The same turns and mirrors carry the whole set onto itself, and each row onto the other rows of its family. Which rows share a family with each named row? Give them in list order.
These 15 rows form 3 families of 5 rows each.
butes: [-18  11 -12 -35  33  -8   6 -53 -25 -36]
ved: [  6  35  10 -20  24 -50   3  31 -58   5]
nuv: [ -1  10 -46  49 -63  -3   1  24  36  -3]
pakuz: [-33 -31 -53  33 -30  19  16 -21 -16 -24]
tef: [ 19  24 -49  41 -39  -3  -3   5  61   2]
mipu: [ 41  17  13  -9 -26 -35  26  55  11  24]
Giga: [-27 -12 -45   5  -8  33   9 -57 -20 -12]
nulu: [-31  18  -8  -5  28 -23 -21 -54 -38 -34]
Fatop: [ 50  36  12   4 -21 -36   4  29  30  36]
nevu: [ 15  47   7 -19  19 -45   1  41 -39  27]
Fum: [-31  30   9 -14  23 -36 -11 -40 -50 -33]
Tiso: [ 43  32  11  22 -44 -24   4  28  34  32]
Silu: [  5  38   8   9  36 -59 -22  17 -47   3]
nudig: [-19 -18 -57   4 -24  31  24 -46  -3 -20]
ril: [-19  12 -59  35 -62   8  13   8  36  -8]

Same family as Fum: Giga, nevu, Tiso, ril
Same family as nuv: ved, nulu, Fatop, nudig
Same family as pakuz: butes, tef, mipu, Silu

The same turns and mirrors carry the whole set onto itself, and each row onto the other rows of its family. Which rows share a family with each named row? Give them in list order.
These 30 rows form 5 families of 6 rows each.
zura: [ -3 -42 -20  15 -11 -71 -46  61]
gav: [  1 -52 -25   9 -37 -58 -55  63]
Fubif: [-43 -44  -6 -25 -26 -56 -72  42]
mifaz: [-25 -48 -53 -14 -21 -64 -43  61]
zeg: [ 22   0  53 -35 -20 -55  -5  29]
rol: [ 19 -31 -73 -69  13  -6 -18  67]
Vedu: [ 32  26  30 -27  -2 -40   4  18]
Gana: [ 20   8 -42 -72  -4  27  -5  63]
Pem: [ 33   5  50 -49 -42 -17 -37  34]
dapo: [ -5 -42 -62 -79  11   4 -18  60]
Banu: [ 28  -9 -54 -48 -22  30 -36  73]
Gekif: [ 49   5  27 -82   0 -33  -8  30]
gura: [ -5  15 -64 -64  -2  14 -29  38]
Mul: [ 36 -13  40 -73   7 -24   9  29]
Leda: [-38 -53 -47 -23 -21 -57 -48  57]
gul: [-18 -17 -42  -7 -17 -79 -51  32]
sopas: [ 38  -8  56 -23 -26 -13  -9  42]
meli: [ -4 -60 -11 -26  -5 -91 -31  43]
Zunoz: [-49 -41 -23  -8  -9 -61 -34  26]
tova: [-29 -59 -11 -16 -44 -45 -65  52]
gef: [ 26   7 -64 -47  -1  16 -38  74]
vuf: [-14 -54 -10 -49 -14 -88 -50  33]
linuk: [  0  21  41 -56 -10 -25 -13   3]
Zudu: [ 28  27  45 -61 -21 -24 -41  30]
Dusa: [  4 -33 -37 -48 -14  46 -18  69]
Vone: [ 13   0 -36 -69   2  34   5  62]
Todef: [ 26   0  55 -26   1 -15   2  40]
pil: [ 16   4  55 -47 -28 -55 -17  25]
rasu: [-20 -26 -36 -50   9  40 -17  66]
zile: [ -5  -5 -56 -36  18  21   7  48]

Same family as zeg: mifaz, Gana, Leda, Vone, pil
Same family as Fubif: zura, gef, Zudu, Todef, rasu
Same family as gul: Vedu, gura, Zunoz, linuk, zile

The same turns and mirrors carry the whole set onto itself, and each row onto the other rows of its family. Which rows share a family with each named row? Give them in list order.
These 40 rows form 5 families of 8 rows each.
bel: [-83  37  43 -22 -52  34  18  -4 -62  27  92  44]
Tob: [-63  39   1  -4 -89  11  -3 -40  11   8  87  31]
pep: [-38 -45 -62 -39 -15   8  22  29 -97  -7  56  39]
Muvur: [-77  55 -26 -65  -8  30  54 -17 -57   6  50  37]
raz: [-24 -42 -57 -24 -44 -40  55 -31 -74  10  36   6]
nisof: [-24  53 -27 -40 -41  10  41 -57 -34  13  38 -12]
vusi: [-64  63  -7 -40 -58 -20  42 -66 -20  28  47  21]
fubod: [-45 -54 -52  13 -87 -30  -8   0 -29  -8  80  45]
bukat: [-84  55   8 -33 -57  45  -5 -30 -58  28  95  66]
sezub: [-87  35 -43 -82 -33  25  41 -37 -88   6  75  17]
sova: [ -32    7   16    5 -114   -7   12  -22  -12   28   94   39]
Paga: [-71  71 -16 -67 -10  17  30  -6 -56  -4  64  48]
zunur: [-56 -13 -69 -38 -27 -22  31 -49 -41  -6  16 -10]
denob: [-39 -29 -72 -42 -53 -27  43 -37 -76  22  39 -19]
rul: [-38 -49 -44  -4 -74  14 -12   1 -87  37  88  87]
lozim: [-77  26  23 -23 -48  38   7   0 -29  42  85  92]
rezi: [-37 -61 -45 -14 -92 -39   3 -17 -28  23  75  56]
kopi: [-63  36 -47 -65   1  46  33 -28 -72  12  45  35]
Dutem: [-84  57  -9 -67 -14  32  24  -4 -63  -6  52  14]
bibop: [ -23  -44  -60  -22 -104  -33   12   -3  -51   -1   96   13]
Lusu: [-23 -70 -48   7 -84 -12   2  -7 -32  -3  66  14]
maget: [-34 -50 -26   1 -72  12 -34   0 -85  11 102  61]
rotal: [-42  32  19   6 -90  13 -11 -33  -4  24  93  35]
reg: [-51 -31 -75 -41 -38 -34  55 -32 -68  -6  31   6]
Lagon: [-55 -29  -7  -3 -77   7 -22  25 -82   7 107  75]
dusor: [-62  30  23 -20 -69  48  10 -29 -44  38  93  83]
zuv: [-68  42   5 -16 -31   8  33 -61 -12  22  19  26]
vomek: [-62 -26 -49 -31 -37  -3  59 -15 -49  -6  35 -38]
Genu: [ -52   -8  -60  -40   -2    0   -4   -9 -114  -15   44   16]
gezof: [-65 -59 -30   4 -95 -36   5 -16 -28   5  86  49]
Vavir: [-54  56  -6 -33 -48  11  36 -43 -37  13  27 -23]
paruk: [-30  19  -2  -5 -99 -21 -16 -53 -15  30  82  73]
pif: [-47 -60 -39   5 -64  33  -7  -6 -98  18  92  58]
sol: [-53 -20 -77 -42  -9  -7  10  13 -96 -21  55  14]
Palom: [-63  19   6 -22 -69  46  25   0 -37  29 113  90]
Dudit: [-28 -30  -8  15 -46  19 -21  24 -56  14  76  84]
tatip: [ -47  -17  -75  -51  -34   14    1   -2 -121   -9   51   10]
zimo: [-32 -28 -97 -46 -30  12  -2  -5 -86  -7  58  59]
supo: [-47  52  -4 -49 -42   6  55 -65 -39  25  43   1]
Kasot: [-54  25  18  -2 -89   0 -10 -24  15  11  63  52]

Same family as denob: rul, lozim, rezi, Dutem, Vavir, tatip, Kasot
Same family as nisof: Tob, raz, Paga, Genu, gezof, pif, Palom
Same family as rotal: Muvur, fubod, maget, reg, dusor, sol, supo

The same turns and mirrors carry the whole set onto itself, and each row onto the other rows of its family. Which rows share a family with each named row? Give them in list order.
These 32 rows form 4 families of 8 rows each.
Big: [ 10  54   1  46 -31 -34 -11 -23]
tum: [ 58  72  26  30   8 -32 -30   9]
feti: [ 18  36  58 -34  -8 -34 -16   2]
Gos: [-22 -31  -9   1  47 -31  28   6]
Tapum: [ 28  74  42  36  16  -8 -47  14]
kigim: [ 11  64 -20  46  75   5 -22 -20]
laz: [ 57  24  35 -39  22 -30 -14  17]
Doleg: [ 13  10  -6 -36  84   6  -3 -10]
sipo: [ 44  67  19  41   0 -39 -28 -28]
luvep: [ 11   0  15 -36 -23 -32   7 -13]
fas: [-23  52 -38  51  44  13  -4 -16]
mido: [ -6  29 -32  58  71  -2  22   2]
lak: [-21  -3 -24 -30  53  13  14  -6]
zikir: [  8  87  35  44   3 -22 -32  -6]
nomo: [-29   7 -26  60  55 -23  15   0]
damit: [-16 -13  26 -17 -11 -40  20 -16]
toda: [ 28  73  -8  41  71   6 -26  14]
Tes: [ 34  -4  24  -3 -12 -55  26   0]
kul: [  2 -19  15  13  -8 -64  20  -2]
Suves: [-23  70   2  27  76  19 -21   4]
Suvum: [ 45  12  33 -42   8 -39 -10 -18]
Bapi: [-14  34  17  52 -25 -44   4 -25]
Sof: [-44 -11  -8  -6  52  -1  25 -11]
zim: [-12  20  25 -49  64   8  -6  11]
golar: [-43  37 -17  63  39  -5   8 -20]
Vik: [  3 -22  -9 -18  59 -14  37  10]
Bog: [  5  62  16  24  71  24 -39  22]
vezug: [ -7  20  -2  71   0 -55   8  -7]
Gela: [ 28  25   1 -29  84  10 -10  23]
peboz: [ 23  46   1  75  -1 -44  11  -8]
rin: [ 13  23  34 -35  63  16 -27  28]
bok: [ 36  36  58 -24   9 -17 -35  22]

Same family as damit: tum, laz, toda, Bapi, Sof, golar, Gela
Same family as nomo: Gos, Tapum, kul, Bog, vezug, rin, bok
Same family as Vik: feti, mido, zikir, Tes, Suves, zim, peboz

The same turns and mirrors carry the whole set onto itself, and each row onto the other rows of its family. Which rows share a family with each named row? Give them in list order.
These 36 rows form 6 families of 6 rows each.
kadit: [ 52  36  29  19 -17  36 -45 -25  23 -39 -51   5  20]
Nema: [ -4  26 -24  -9  11  45 -42 -30  18 -76 -61   7  12]
bik: [  6   7  15  17 -40 -20  -1  -1 -36 -47  55 -31  64]
neze: [  5  30 -59 -32   0   6  14  20  31 -87   0 -32  18]
tedup: [-44  -7  -4   5  -7  21 -39 -31  -7 -96  -8  23   3]
luv: [ 14  37  -3  71 -41  -3 -27 -31  -2 -80 -35  -9  25]
Gati: [ 63  42   5 -26 -28   5  41  23  33 -18  -4 -42  19]
Vip: [ 66  39  -6   7 -31  -5   0  28  36 -55  13 -26  19]
Febi: [   0   23  -52   -7    4   22  -38    0   25 -101  -19   -7   18]
Zof: [ -5  35 -17 -61   7  50  43 -27  21 -33 -62 -29  19]
riro: [ 56  41  30 -34 -22  33  41 -11  29   3 -46 -29  20]
leru: [  1  38  19  54 -34  23  -9 -66 -10 -48 -76  -7  25]
zomim: [-44   6  -4 -63  -9  20  76 -22  -2 -35  -5 -20   6]
pes: [-41  39  33 -44 -14  -8  45   7  -4 -15  30 -61  13]
dum: [ 49  37  44 -12 -15  48  -3 -33  23  -6 -69  -8  20]
Vom: [ -6   9  61  -1 -27  29  15 -56 -47   2 -18 -16  62]
mor: [  5  43  26  14 -32  24  50 -63  -5 -15 -80 -28  29]
Nur: [ 17  40 -27  54 -48 -29  15  -2   5 -76   4 -35  23]
zat: [-46  31  23  20 -20  -9 -51   2  -9 -71  36 -21   9]
gapok: [  2  32 -45 -61   3  22  51   5  30 -50 -20 -41  17]
nalor: [-12  30  -8 -36  14  61  -6 -44  15 -47 -79  -4  13]
vulo: [-48  -6  18 -15   0  47 -12 -61 -17 -62 -50  27   3]
rik: [-31   0 -28 -41 -14  -7  55   8   8 -67  33 -18   7]
gisa: [-55  39  57 -42  -8  21  34 -24 -13   5 -16 -45  13]
siniv: [-42  35  13  -7 -22 -26   2  22  -2 -53  56 -45  13]
tete: [ -33   -4  -32   -5  -17   -8   -1    2    4 -103   32    0    5]
Raku: [ -7   5  53  28 -27  20 -31 -57 -47 -31  -9  -3  65]
Mif: [-59  34  68 -11  -4  33 -16 -48 -20 -16 -34 -19   9]
puni: [-45   4  22 -50  -1  47  46 -55 -12 -26 -47   4   7]
letid: [ -2  12  45 -20 -34  13  50 -37 -40   8   7 -37  66]
gafef: [-52  32  54  15  -8  17 -59 -32 -17 -50 -11  -5  12]
gonuk: [ 11  46   5  -1 -39   2  89 -32  -2 -11 -44 -48  25]
Vosif: [ 17  44 -22  21 -46 -26  70   0   8 -45  -1 -54  24]
mifud: [  0   5  26  37 -35  -2 -36 -26 -42 -55  29  -8  66]
zuba: [  4  11  23 -11 -40 -13  45  -8 -38 -17  42 -47  67]
medit: [ 61  35   5  27 -25  12 -45   5  30 -63 -12  -5  18]

Same family as gonuk: luv, leru, mor, Nur, Vosif
Same family as Vom: bik, Raku, letid, mifud, zuba
Same family as zat: pes, gisa, siniv, Mif, gafef
Same family as Gati: kadit, Vip, riro, dum, medit
Same family as neze: Nema, Febi, Zof, gapok, nalor

